128 stands for zero in the data rows.
Here are some numbered points:
180 77 155 90 127 128 127 103 140 193 101 127 76 88 115 143 140 193 140 128 179 178 89 168 0
154 143 168 194 88 154 179 155 75 141 128 101 168 101 167 169 75 128 88 89 101 61 102 116 1
97 145 127 183 106 124 147 184 131 98 117 90 157 138 150 151 72 100 99 102 101 100 155 87 2
141 143 168 116 88 89 127 155 114 154 62 127 89 36 102 129 88 141 101 102 140 87 128 116 3
180 90 129 77 153 141 101 90 88 167 114 140 89 75 76 90 166 180 114 141 166 165 102 155 4
167 156 129 116 140 167 101 90 88 128 193 62 168 127 154 90 127 115 101 102 62 113 128 129 5
154 169 168 116 88 115 127 142 127 141 88 140 89 88 102 129 140 167 114 154 153 74 128 155 6
115 143 90 77 166 167 88 168 127 115 128 127 102 180 89 90 192 115 140 180 153 192 115 142 7
86 182 164 157 101 139 147 190 140 100 101 140 139 116 139 129 155 137 129 152 118 152 152 118 8
91 136 144 151 108 150 92 188 118 124 130 107 154 130 165 153 168 119 125 119 110 91 150 135 9
60 123 147 166 129 128 112 168 181 83 171 162 139 125 178 166 164 96 181 145 110 115 154 142 10
65 123 110 112 123 126 92 131 179 98 112 199 111 191 133 79 199 113 201 233 171 179 159 140 11
130 134 112 94 158 187 143 73 116 135 151 120 122 147 115 90 170 161 134 158 125 144 96 159 12
91 106 62 68 188 63 92 90 179 74 110 157 80 147 109 114 160 100 177 139 153 135 161 74 13
62 156 142 168 114 128 88 142 166 76 114 166 168 141 167 143 192 102 179 180 140 139 180 142 14
143 184 158 147 81 150 123 169 83 135 112 101 168 162 157 145 111 128 90 75 99 50 117 122 15
143 116 151 92 112 117 99 101 153 157 97 140 76 82 89 116 162 176 123 167 160 163 113 177 16
102 156 116 181 114 128 166 142 114 89 141 101 141 127 141 169 88 102 101 102 88 113 128 103 17
139 149 171 190 73 163 175 175 90 141 136 99 165 121 133 127 118 146 92 100 97 98 93 142 18
167 130 155 142 127 180 140 129 101 154 206 49 181 167 180 143 114 115 101 63 62 126 76 142 19
154 143 194 194 36 154 166 168 88 154 114 101 181 101 167 195 75 154 88 89 101 22 89 155 20
106 110 79 127 178 108 114 179 120 117 119 142 113 141 98 84 127 117 132 128 132 196 135 118 21
147 112 138 151 142 117 92 212 96 139 119 75 157 51 154 195 103 100 94 65 121 113 113 118 22
128 112 123 138 114 174 168 112 105 141 154 116 128 184 104 68 127 154 116 145 127 174 80 172 23
113 101 116 112 140 69 125 164 186 102 156 195 122 160 200 149 129 102 186 167 112 0 209 46 24
115 130 77 142 140 89 166 116 153 76 167 153 115 127 154 169 140 76 166 141 101 126 141 50 25
119 110 70 118 182 111 171 35 192 80 180 162 133 182 152 110 131 89 166 139 112 179 130 83 26
128 93 107 96 160 147 166 92 114 132 151 153 117 149 120 75 136 143 138 106 140 240 109 126 27
128 103 168 90 127 154 127 129 127 180 128 127 76 127 102 103 166 193 140 167 166 139 89 194 28
77 68 129 170 132 100 103 179 155 122 125 153 115 101 111 158 160 109 142 121 158 96 155 120 29
154 110 151 103 138 117 125 99 129 189 67 138 113 80 104 140 144 180 112 148 195 174 109 157 30
115 90 155 129 140 102 62 168 140 141 114 101 128 75 102 156 140 115 140 128 153 139 128 194 31
154 90 129 155 140 154 140 77 101 141 193 49 154 101 167 143 75 102 101 76 88 192 102 129 32
130 125 136 125 119 130 166 180 96 141 108 129 159 99 100 123 90 130 81 97 138 102 100 118 33
171 147 99 83 158 176 125 68 92 137 145 107 128 204 117 58 149 148 118 128 105 183 104 125 34
139 114 86 127 179 139 158 70 133 130 123 120 148 143 102 82 125 124 101 108 134 131 117 107 35
139 149 136 120 121 139 123 114 124 135 162 136 133 160 146 92 129 122 147 143 112 109 159 127 36
141 143 129 129 140 167 153 116 101 141 114 101 181 154 76 51 153 141 88 141 140 165 102 155 37
154 116 142 155 140 115 88 221 88 141 101 75 168 36 154 208 101 102 88 63 127 113 115 116 38
152 175 173 122 62 119 129 214 96 139 80 99 124 51 111 145 110 146 97 108 134 76 128 138 39
88 103 83 101 193 106 94 127 138 106 121 140 85 141 100 116 153 111 149 141 160 153 157 98 40
102 143 129 168 88 76 153 116 153 89 101 166 115 114 154 156 114 128 140 128 127 35 194 77 41
73 81 92 92 171 63 103 138 229 85 103 240 96 132 106 108 166 106 201 204 180 166 180 105 42
128 143 155 129 101 141 114 103 127 128 154 127 128 127 180 103 140 141 140 141 101 100 167 129 43
128 182 168 116 88 115 127 155 153 154 75 101 115 49 115 143 140 180 114 167 140 74 141 129 44
93 119 133 175 121 130 103 168 159 108 152 140 129 102 181 156 157 111 158 163 99 109 143 146 45
141 116 142 103 114 154 153 90 127 167 128 114 128 114 76 90 153 167 114 115 140 139 76 181 46
99 132 110 149 127 104 175 203 142 102 147 127 124 176 155 149 116 100 125 119 99 144 133 92 47
141 143 129 168 140 128 114 103 75 128 101 88 154 88 167 182 101 102 88 76 114 100 141 103 48
154 103 129 103 101 115 140 155 114 167 88 140 154 114 63 103 101 154 101 128 166 139 102 155 49
167 116 155 90 140 128 114 90 101 193 75 140 128 10 63 90 127 193 114 141 193 87 102 181 50
141 143 142 155 88 141 114 142 88 141 101 88 181 101 141 169 62 115 75 76 114 87 128 103 51
160 114 140 81 114 108 97 129 118 170 82 132 80 69 100 153 116 178 118 119 169 98 119 144 52
115 156 103 155 127 102 140 155 140 89 101 127 115 101 141 156 101 89 114 115 114 87 154 77 53
104 177 142 181 92 150 145 153 131 89 147 107 152 171 167 153 142 113 136 134 84 100 126 131 54
137 130 142 155 119 128 143 112 118 139 95 116 168 101 93 127 105 133 96 108 151 70 117 142 55
102 116 77 116 153 128 179 103 140 102 167 140 141 154 128 116 101 102 140 128 101 165 115 77 56
126 175 133 131 140 163 151 144 87 137 119 99 179 160 111 121 144 133 94 130 121 126 117 131 57
145 162 149 129 105 176 177 173 90 130 136 107 157 175 128 127 125 135 92 110 97 146 91 157 58
154 130 142 181 114 128 140 116 88 128 128 127 141 114 141 143 75 115 101 76 114 87 141 103 59
154 169 181 116 62 115 127 155 114 154 75 127 102 62 102 143 88 167 101 128 140 87 128 155 60
154 160 155 131 92 148 112 123 76 145 121 86 150 117 141 138 77 139 92 80 90 78 124 126 61
180 90 129 51 140 115 88 77 114 167 88 153 63 75 89 103 153 180 127 128 179 139 128 142 62
178 121 88 88 193 141 127 83 90 152 134 95 109 160 98 121 125 124 114 108 121 198 126 109 63
158 160 166 164 99 172 164 125 96 148 132 96 166 115 126 132 127 150 97 115 103 146 93 144 64
125 151 136 160 108 163 118 134 118 122 180 77 159 180 181 136 127 106 118 119 79 100 111 162 65
163 110 90 83 180 139 127 81 90 145 121 160 124 132 85 103 116 146 112 117 145 107 122 116 66
152 132 162 138 110 95 129 149 138 156 82 142 91 77 98 158 77 156 105 128 155 111 120 122 67
64 110 105 144 95 76 134 151 181 76 95 184 102 145 120 143 127 98 158 113 153 83 178 87 68
173 105 131 74 136 126 103 83 114 159 101 145 80 88 102 106 151 170 123 128 162 137 124 140 69
115 130 142 168 140 76 127 168 166 102 114 166 115 88 180 169 49 128 166 154 140 61 220 64 70
86 136 140 136 140 121 110 138 170 76 165 160 159 167 172 68 195 78 206 187 116 122 176 129 71
95 140 120 173 125 98 136 175 142 80 136 153 126 147 170 193 101 95 142 119 92 105 163 66 72
154 90 116 90 153 89 127 90 140 154 88 153 76 114 63 116 153 154 127 141 166 139 128 142 73
193 156 168 142 88 115 127 116 114 180 88 114 141 62 89 129 101 167 101 115 140 113 89 142 74
77 92 112 142 154 89 81 118 138 108 128 140 113 149 133 143 127 95 142 117 130 148 172 127 75
75 84 107 147 158 89 127 182 177 98 156 136 96 125 150 160 120 91 169 119 121 131 152 116 76
91 110 138 136 119 121 88 162 135 126 143 147 124 119 115 121 203 106 147 154 143 141 139 170 77
132 171 158 164 81 174 158 103 87 122 154 94 196 119 176 145 120 124 99 100 88 111 109 122 78
80 127 144 142 130 119 105 147 175 78 162 166 154 167 176 73 195 85 210 187 121 120 183 135 79
130 136 162 122 90 119 158 162 127 154 104 125 111 84 100 156 94 157 105 113 136 100 89 151 80
182 147 145 92 110 124 97 129 125 181 84 112 111 66 91 123 127 183 112 141 158 154 91 164 81
75 125 123 170 132 93 114 190 162 74 99 164 135 136 156 164 114 95 142 124 130 105 178 89 82
154 195 168 155 75 154 127 181 61 141 114 88 181 167 167 156 88 128 75 50 88 22 115 116 83
165 119 153 66 119 119 99 116 125 180 77 140 65 82 65 103 147 193 127 143 179 144 113 181 84
171 116 164 101 110 132 114 140 125 183 84 121 120 64 111 119 138 178 116 128 173 144 102 168 85
128 99 81 114 175 152 179 90 118 119 167 140 124 193 126 88 129 119 140 130 132 135 115 103 86
143 97 158 107 145 141 127 151 144 167 136 136 91 108 113 99 177 154 147 141 169 172 89 157 87
62 116 116 194 101 76 140 155 192 50 154 179 115 154 194 169 140 76 205 128 114 113 180 64 88
182 175 158 160 123 152 136 105 74 139 116 81 176 112 133 154 101 141 86 80 92 107 102 118 89
141 116 142 103 127 180 153 142 127 154 154 140 102 127 115 90 192 167 127 141 153 205 89 181 90
154 103 168 103 140 154 127 155 140 180 128 127 89 101 102 90 179 167 140 141 179 178 76 168 91
163 116 166 88 134 145 110 142 118 185 90 110 128 82 106 136 120 185 116 143 177 159 113 162 92
178 125 92 92 186 141 134 92 85 154 123 99 117 154 98 131 114 126 108 106 123 203 126 109 93
128 130 142 181 101 141 75 155 101 141 114 114 154 75 154 156 127 115 114 115 114 74 128 155 94
102 156 142 168 101 154 88 116 88 128 128 75 154 75 154 156 127 102 114 115 101 152 141 155 95
49 103 142 116 140 115 75 181 166 115 141 153 115 127 128 103 179 102 166 154 153 74 154 168 96
49 116 103 155 88 63 127 181 192 63 88 192 102 154 128 156 127 89 166 115 153 74 194 77 97
102 195 168 168 101 154 140 90 153 76 141 153 168 167 207 129 153 115 153 154 88 74 180 90 98
102 103 142 142 127 89 127 168 127 128 128 140 102 88 167 156 101 115 153 128 127 87 194 90 99
180 156 129 142 140 167 114 90 101 154 180 62 168 114 167 103 114 102 101 102 62 61 115 116 100
112 160 116 157 121 119 151 125 94 108 112 125 144 141 115 158 97 109 88 87 112 83 150 96 101
77 69 86 114 156 49 125 134 203 93 75 227 113 132 102 95 160 104 193 187 184 161 168 100 102
167 103 168 77 140 141 101 142 127 193 88 114 115 75 102 129 127 193 127 154 193 165 115 168 103
106 178 162 157 110 148 136 90 146 91 130 151 159 154 185 127 151 124 149 152 105 85 168 100 104
154 182 168 142 75 141 127 155 61 141 101 101 154 88 115 169 88 141 88 89 114 113 128 129 105
154 130 129 142 140 128 127 129 75 141 154 114 154 141 154 143 101 115 101 89 75 87 141 103 106
141 182 194 142 62 128 114 194 140 128 88 114 102 101 167 169 127 167 127 154 140 74 167 129 107
154 130 64 77 179 102 140 103 140 89 141 166 128 141 115 116 101 102 140 141 101 126 154 64 108
128 169 168 116 88 141 114 168 166 128 154 140 128 127 194 143 166 141 153 167 101 22 180 116 109
180 103 90 64 153 141 127 51 75 141 128 114 102 154 76 90 101 141 114 115 140 178 115 116 110
154 156 142 168 88 141 140 142 75 128 101 75 181 101 154 156 62 102 75 76 101 87 128 103 111
128 182 155 155 101 154 127 168 61 128 101 62 181 127 154 156 88 115 75 76 101 87 115 129 112
128 130 142 129 114 128 166 208 88 141 101 127 168 88 102 129 88 128 75 89 140 87 102 116 113
145 108 140 168 116 150 140 127 92 128 169 81 163 136 174 156 96 115 105 84 81 170 109 133 114
New points follow, each followed by the number of its nearest point above, looking only along the 4 directions in which the numbered points spread most.
115 162 92 88 171 189 168 70 142 89 184 118 170 195 187 103 168 109 160 150 99 157 109 109 86
123 114 142 142 127 154 116 107 120 141 193 84 124 117 146 147 155 102 123 106 84 168 100 148 57
132 160 123 105 153 150 149 131 111 133 123 105 168 145 113 99 116 122 99 121 121 172 124 133 57
141 182 155 181 101 180 192 155 101 128 154 88 168 154 141 129 101 128 88 115 75 113 89 142 78
89 64 129 155 153 89 114 168 166 115 193 153 102 127 141 143 140 89 153 115 114 218 141 116 75
141 156 168 129 75 89 127 208 127 141 75 114 102 62 115 195 75 141 101 115 140 113 141 116 3
102 182 116 129 114 141 114 142 153 102 114 114 128 154 128 103 166 115 127 167 114 178 128 129 36
125 106 81 101 160 108 116 90 149 117 112 129 100 141 93 95 159 130 116 132 149 128 131 126 21
132 101 110 94 162 145 160 92 112 128 162 140 124 158 135 82 125 137 136 104 127 229 119 116 27
128 90 64 51 193 76 75 38 179 89 128 192 37 141 89 129 179 102 192 154 166 152 167 90 13
128 156 155 129 101 128 114 155 166 115 154 153 141 127 207 103 114 141 166 193 101 87 194 129 45
125 151 129 127 110 95 149 175 129 85 110 155 122 136 143 173 116 102 123 117 110 109 165 83 53
128 103 77 103 179 141 179 51 114 128 154 140 115 167 128 103 114 141 127 115 127 100 115 103 35
156 123 131 127 134 156 118 105 118 157 110 134 146 154 80 92 162 157 116 139 151 139 106 175 46
128 195 129 168 114 167 153 181 101 128 128 101 181 167 128 143 114 115 75 115 101 126 128 129 78
193 130 155 168 101 102 75 155 61 141 114 88 128 127 141 208 62 115 101 76 88 74 115 116 51
167 145 136 129 132 145 73 114 103 141 162 66 141 132 133 134 120 111 114 89 92 104 113 144 57
141 143 168 142 101 154 166 116 127 167 128 127 141 127 89 116 140 154 101 128 127 100 63 168 64
150 130 144 79 116 117 103 116 148 154 106 153 98 95 95 103 166 168 142 163 169 113 119 153 16
132 186 131 160 116 167 149 173 101 132 140 95 176 158 133 143 116 113 81 113 95 124 120 133 78
139 210 114 107 140 171 153 127 142 89 158 127 165 188 143 92 159 115 123 158 88 167 124 107 36
97 71 72 101 175 93 105 109 153 104 110 197 74 191 113 103 149 98 171 154 175 196 165 96 13
128 143 194 194 88 128 179 247 101 154 101 101 154 127 128 195 62 141 88 76 114 35 89 142 20
147 129 153 125 112 124 153 129 116 161 104 121 117 43 89 151 112 161 97 124 156 174 85 148 49
102 130 103 90 140 115 62 116 166 102 128 192 89 193 115 90 192 141 218 193 153 205 141 116 11
156 116 123 90 99 124 125 77 125 163 84 134 128 119 91 110 129 161 99 132 164 187 117 162 69
128 116 129 142 101 180 166 103 101 141 154 114 128 193 102 64 127 154 114 154 127 178 76 181 23
128 114 70 112 173 135 160 105 135 102 169 158 141 169 172 127 138 106 160 159 108 148 137 70 56
126 95 77 77 171 89 92 49 149 98 138 153 72 147 109 143 133 102 171 137 121 178 146 89 40
180 156 103 77 153 180 114 64 88 141 141 101 128 206 115 51 153 154 114 128 101 192 102 129 34
165 197 127 105 127 146 149 138 118 124 143 116 155 182 111 92 127 137 114 154 101 142 126 122 57
104 69 120 140 153 91 66 164 138 137 121 120 74 84 100 132 120 117 138 117 158 137 137 151 31
75 116 129 155 114 128 88 116 153 102 154 140 141 101 154 116 153 102 166 167 140 87 154 155 45
128 116 90 129 179 128 179 116 127 115 167 140 141 180 128 77 114 102 127 128 101 178 115 103 86
102 116 90 103 153 154 88 155 140 115 114 140 102 154 102 90 205 128 166 206 153 205 128 155 7
141 158 118 133 125 163 160 97 122 124 123 99 174 166 124 79 112 124 88 141 114 133 117 131 57
156 138 179 144 75 128 145 210 122 174 103 118 126 42 111 175 120 165 101 119 130 155 76 166 60
114 116 138 144 123 139 75 195 118 128 121 127 124 119 133 138 138 128 127 130 136 94 128 172 8
104 93 110 142 127 91 132 149 166 93 165 162 107 108 168 166 138 104 171 128 127 113 159 109 76
139 116 138 112 116 152 151 94 125 161 136 108 131 117 93 99 147 154 114 106 132 141 82 170 46
62 116 103 103 127 128 88 116 179 102 114 205 102 206 128 64 205 115 205 245 179 192 154 142 11
154 90 127 149 142 152 140 79 103 143 182 66 142 108 150 136 83 113 105 84 101 192 102 133 32
75 130 103 116 127 128 88 142 192 102 101 179 115 141 102 90 218 128 192 219 166 139 141 168 11
54 110 127 133 127 122 79 193 166 113 136 138 120 108 146 123 170 104 155 154 147 139 154 157 96
84 169 138 160 110 122 116 162 142 95 108 138 126 178 135 129 153 113 142 139 138 139 150 122 45
141 143 129 181 140 141 179 129 101 115 114 114 154 154 115 129 62 115 75 102 127 126 141 90 106
67 114 97 147 103 76 129 154 175 76 95 179 107 162 120 143 129 95 156 115 151 89 181 83 68
165 132 144 77 119 139 97 49 98 172 93 127 87 104 74 116 138 172 123 119 167 179 109 157 4
141 112 112 118 132 143 156 57 131 139 136 127 124 147 98 105 97 139 110 135 125 161 93 129 35
102 90 155 142 114 115 62 155 140 141 128 127 102 101 102 116 153 115 153 141 153 126 128 181 31
115 103 77 90 193 154 179 77 114 115 167 140 141 219 141 77 127 128 140 128 114 165 128 90 86
128 143 116 116 114 102 153 116 153 102 114 153 128 141 102 103 75 115 127 115 114 87 154 64 53
128 182 129 116 127 180 166 103 114 115 167 101 154 180 128 103 127 141 101 141 75 165 89 142 5
89 77 142 155 88 115 75 247 153 141 128 127 128 141 115 143 153 102 140 128 153 113 128 194 8
158 136 175 133 79 139 153 138 101 169 99 123 120 93 100 158 122 172 105 119 145 141 80 170 74
128 158 133 140 116 159 138 107 118 130 117 94 172 141 117 84 105 126 88 139 123 124 117 148 57
154 164 184 155 60 128 131 190 127 137 88 138 128 67 146 182 149 159 123 139 129 100 150 148 107
136 138 99 127 151 145 175 98 116 122 154 110 128 147 115 94 131 126 105 117 108 141 106 129 35
163 108 151 107 116 117 138 132 149 174 99 134 111 110 91 119 116 159 112 130 162 102 87 155 49
128 90 116 116 153 128 127 129 127 128 206 75 102 101 154 143 127 89 127 89 88 178 102 142 35
128 169 103 116 140 167 127 129 101 128 128 75 154 154 115 77 140 128 88 115 114 100 102 142 57
102 90 103 142 114 102 75 181 140 115 114 127 115 127 128 129 140 102 127 102 140 113 154 129 29
128 121 92 122 166 132 171 96 124 122 156 116 124 149 113 92 127 120 114 115 114 139 111 127 35
128 182 155 168 101 180 166 129 114 115 154 88 168 206 154 195 114 115 101 115 75 152 115 142 65
141 169 116 129 140 167 153 142 101 128 128 75 168 127 128 90 114 115 88 141 114 113 115 142 57
141 130 142 90 127 76 114 116 153 154 88 153 50 101 76 156 114 167 114 141 179 100 141 129 52
154 143 181 142 75 141 166 142 101 167 101 114 128 88 102 169 114 167 101 115 140 139 76 168 74
93 106 125 125 112 87 114 129 142 117 121 157 104 147 163 149 120 120 142 126 118 96 194 87 76
143 86 118 94 149 89 119 107 140 152 93 151 83 110 69 123 153 146 131 137 164 144 130 144 73
141 130 90 116 166 141 179 77 114 128 154 114 128 154 102 77 127 128 101 115 114 139 102 129 35
147 110 81 90 164 135 180 70 162 115 152 149 135 204 152 90 160 115 147 141 123 213 124 92 86
134 114 127 149 123 130 125 127 116 135 171 88 135 121 165 147 114 95 118 67 95 139 115 126 106
115 156 116 155 127 102 179 116 140 50 128 153 181 193 207 169 75 76 153 115 88 0 207 11 72
141 143 129 116 101 128 153 116 101 141 101 114 154 114 102 156 88 115 75 102 127 139 115 116 33
119 130 120 170 134 121 101 177 107 119 119 110 148 84 156 160 112 117 110 100 110 126 146 105 101
156 156 118 110 160 167 132 116 118 145 130 101 150 147 96 75 133 139 94 130 125 126 104 153 37
115 101 90 98 180 146 160 92 118 122 158 140 141 195 135 94 127 126 140 124 121 153 126 105 86
89 90 103 168 140 115 127 103 153 102 167 127 102 180 167 182 88 102 140 102 88 126 141 116 47
128 103 64 90 193 141 166 90 127 102 180 140 141 167 154 143 114 115 153 154 114 165 141 50 56
128 130 129 168 114 180 114 142 127 141 193 75 154 167 180 129 127 115 127 102 75 152 102 155 65
115 103 64 77 193 76 75 64 179 102 128 205 50 180 102 116 153 102 192 141 140 192 167 90 13
154 143 77 90 166 115 153 77 114 115 141 153 128 154 89 77 101 115 114 102 114 139 141 90 35
128 160 94 114 153 163 140 125 112 117 138 95 154 156 113 103 118 124 101 128 106 157 104 138 57
128 143 129 129 114 128 166 90 114 141 114 101 154 127 102 129 88 128 75 102 127 100 115 116 33
128 116 64 116 193 115 179 12 192 76 180 166 141 193 154 103 127 89 166 141 114 192 128 77 26
141 130 142 116 127 154 153 142 114 167 128 114 128 114 89 90 140 167 127 167 166 165 76 181 46
89 130 129 116 114 115 101 129 205 89 101 192 141 180 89 90 205 128 179 232 166 139 154 155 11
62 103 103 142 140 37 127 221 218 63 75 232 102 141 115 143 140 76 205 180 166 100 194 77 97
154 169 103 90 153 167 114 25 114 115 154 114 128 193 128 103 153 128 114 167 88 178 115 129 34
154 116 116 103 153 167 114 155 88 167 101 127 128 114 102 90 127 167 114 128 179 165 102 155 46
108 134 133 160 92 89 149 112 146 104 104 158 111 114 144 147 122 139 140 134 136 56 176 96 99
121 143 142 131 92 93 138 140 140 122 86 145 111 77 148 182 109 152 125 141 149 80 178 87 99
62 130 116 116 114 102 101 116 205 89 101 192 128 154 102 90 192 128 179 219 166 152 141 155 11
152 112 123 155 138 176 138 103 101 143 191 75 152 127 155 145 118 119 103 104 79 176 104 140 5
128 169 181 116 101 115 127 194 166 154 88 140 102 88 115 156 101 167 127 180 140 87 141 155 44
102 143 129 103 153 63 140 142 205 102 154 179 115 88 180 169 127 102 192 154 127 9 220 50 97
128 195 142 142 114 154 153 90 114 102 141 153 154 193 115 103 140 128 114 154 101 178 141 129 36
165 101 125 88 129 104 108 101 120 165 84 142 67 77 76 84 109 176 123 139 173 185 113 144 62
115 116 77 155 166 128 153 103 140 115 128 114 141 88 102 90 101 102 88 102 127 74 128 103 101
136 130 138 125 129 148 143 151 114 159 125 114 131 108 100 101 138 159 125 156 158 159 89 168 46
154 182 181 116 49 115 127 221 101 141 75 101 115 36 102 143 114 154 101 115 140 74 128 142 39
134 101 157 144 114 102 88 132 144 156 127 81 150 93 135 173 103 115 123 108 138 152 109 151 55
75 156 142 181 101 128 101 155 153 76 114 153 141 101 141 143 153 115 166 154 127 139 167 129 45
167 90 129 90 127 89 101 103 127 167 75 153 50 62 76 90 101 180 127 141 179 178 115 142 62
104 116 105 149 151 95 105 129 124 100 121 149 141 132 154 156 123 102 138 100 116 81 176 90 53
176 93 127 55 134 115 94 77 118 167 86 151 72 82 87 103 151 178 123 130 179 150 126 146 62
89 143 103 168 127 115 127 129 114 89 114 114 141 114 167 129 101 76 101 89 114 22 167 77 2
163 112 153 83 101 106 101 140 125 178 80 132 80 66 98 158 118 187 121 124 171 94 109 157 52
115 103 64 103 166 102 114 77 153 102 114 127 102 154 89 90 153 115 114 128 140 126 141 116 21
128 143 114 153 134 119 162 138 98 124 117 99 168 132 128 132 85 100 99 95 118 78 148 85 101
115 116 90 77 179 141 88 90 153 115 114 166 102 180 102 64 205 128 166 180 153 205 128 155 7
128 116 51 103 193 141 179 90 140 89 180 166 141 193 180 116 140 102 166 167 101 152 141 50 26
128 169 168 181 75 180 166 103 75 128 154 88 207 114 180 156 114 128 88 89 88 100 102 129 78
115 195 168 142 62 141 140 194 140 102 114 166 154 114 180 143 127 141 153 141 114 48 180 103 109
128 182 142 181 101 154 153 129 153 89 154 101 154 193 180 143 153 115 140 167 75 61 115 116 54
141 212 118 103 142 167 153 129 133 98 149 121 170 175 137 90 147 117 110 148 92 159 126 109 36
136 94 120 105 121 143 164 24 127 133 132 134 111 112 91 90 129 137 116 106 140 122 104 140 66
154 156 142 155 114 141 166 77 88 141 101 114 168 101 115 143 75 128 62 102 127 9 115 116 51
141 195 129 116 114 167 153 116 127 102 141 127 181 154 141 90 127 115 114 141 75 74 141 90 65
102 116 103 77 140 115 62 155 179 89 128 179 50 167 115 103 218 141 205 206 153 205 141 142 11
121 121 116 159 125 137 140 127 118 122 169 77 144 130 176 145 105 89 112 69 90 144 124 109 106
86 73 99 136 136 87 99 166 157 106 138 158 124 130 133 99 147 95 153 137 151 157 159 118 75
141 143 168 142 75 102 127 194 101 128 75 140 102 75 115 169 62 154 101 102 140 100 141 116 3
117 116 83 153 164 124 149 99 138 117 130 118 137 97 109 95 99 102 97 102 123 78 135 101 101
119 103 112 168 147 115 123 175 114 128 163 94 115 88 157 184 85 104 125 95 107 141 126 120 101
154 162 112 81 121 139 118 101 146 104 145 129 129 132 146 99 149 115 149 152 105 157 133 103 36
167 130 142 64 127 141 88 38 101 180 88 127 76 101 63 103 153 180 127 128 179 192 102 168 4
145 127 142 86 125 84 110 118 149 159 88 151 54 101 76 147 118 172 116 141 182 104 135 137 52
128 119 103 101 156 108 129 68 133 126 130 153 111 154 96 97 101 122 120 128 132 163 146 105 21
152 88 155 103 108 95 62 158 127 159 134 129 91 93 100 112 122 137 138 95 136 152 98 159 49
91 134 114 83 132 137 81 131 153 124 119 162 109 154 100 101 214 137 169 185 164 255 137 155 7
128 90 103 90 166 141 166 90 114 128 154 153 115 154 128 77 127 141 140 102 140 255 115 116 27
126 154 105 112 138 161 129 127 105 135 128 86 144 151 111 82 138 135 94 119 125 111 102 142 57
128 116 142 103 140 180 153 155 127 154 141 127 115 141 115 64 140 180 140 154 153 178 89 168 90
117 119 99 127 153 113 193 120 131 98 141 135 137 119 113 112 144 100 129 106 103 144 126 101 56
141 156 194 168 49 154 166 168 88 167 128 75 194 75 167 195 62 154 88 89 101 87 89 155 20
152 169 107 81 116 143 112 90 146 102 147 129 133 138 139 88 149 115 149 154 99 165 137 103 36
150 143 168 112 99 108 116 155 129 150 86 140 87 84 98 138 116 176 114 139 153 111 135 168 6
154 169 142 116 114 154 127 103 114 141 167 127 141 167 154 90 127 128 140 141 101 100 154 129 36
154 143 90 116 153 180 127 103 101 128 128 88 168 114 102 77 166 141 101 141 127 152 102 155 37
134 112 140 112 114 143 140 101 131 161 125 114 124 110 85 101 151 157 118 113 142 131 89 177 46
139 103 64 92 184 139 177 68 157 104 160 147 133 225 159 95 164 104 151 135 121 220 130 81 26
104 90 131 151 121 104 88 105 135 137 121 121 111 45 137 169 140 102 136 113 151 135 128 151 31
126 160 120 129 132 202 177 162 125 115 175 99 176 182 167 97 164 128 145 159 95 155 102 129 65
180 116 142 155 140 154 153 64 101 167 193 49 181 36 167 143 75 102 88 63 75 113 76 129 89
99 123 107 103 119 128 110 107 181 113 104 162 100 136 96 95 212 135 160 196 155 176 122 157 7
128 143 155 103 114 141 114 90 140 128 180 114 154 114 154 103 140 128 153 154 101 126 154 116 36
75 64 129 155 114 76 88 155 153 128 128 153 89 88 115 129 140 102 153 115 153 113 154 155 29
167 116 155 64 114 115 101 116 127 180 75 140 63 75 63 103 153 193 127 141 179 139 115 181 84
106 143 151 120 101 124 112 147 144 124 106 129 100 149 157 156 133 157 138 163 134 85 163 127 8
89 130 142 159 116 152 92 188 124 124 136 107 152 136 159 156 177 113 127 113 112 87 141 146 9
106 114 118 133 149 139 123 127 155 109 178 129 139 186 165 138 138 102 166 152 101 161 128 142 36
115 156 116 116 114 89 166 142 140 102 114 140 115 127 128 116 101 128 114 115 114 87 167 64 53
115 130 103 155 153 128 153 116 114 115 114 114 141 114 89 116 88 102 88 102 114 113 141 90 101
82 136 112 153 147 130 155 171 151 89 160 125 137 173 183 188 114 93 134 100 90 133 135 105 47
128 116 129 103 153 102 140 90 140 115 167 153 141 127 154 129 127 102 140 128 101 9 180 77 47
115 143 129 168 114 167 114 142 127 115 193 75 154 193 194 129 140 102 127 128 75 100 115 168 65
136 141 86 99 184 172 140 73 131 89 169 140 159 188 163 68 166 124 173 185 112 196 113 111 86
114 182 166 155 105 143 136 90 146 93 130 147 157 149 183 132 142 126 147 152 99 76 168 100 104
102 106 140 144 127 97 116 175 125 126 128 138 107 93 163 153 107 115 149 128 127 87 185 103 99
156 93 121 99 171 119 116 88 120 174 84 144 104 97 100 114 125 174 125 148 195 133 106 146 69
154 234 116 116 127 167 153 103 114 76 154 127 194 167 180 90 127 89 140 167 62 126 154 90 65
102 130 90 77 153 154 75 116 140 115 114 153 102 219 102 77 218 141 153 167 153 205 115 155 7
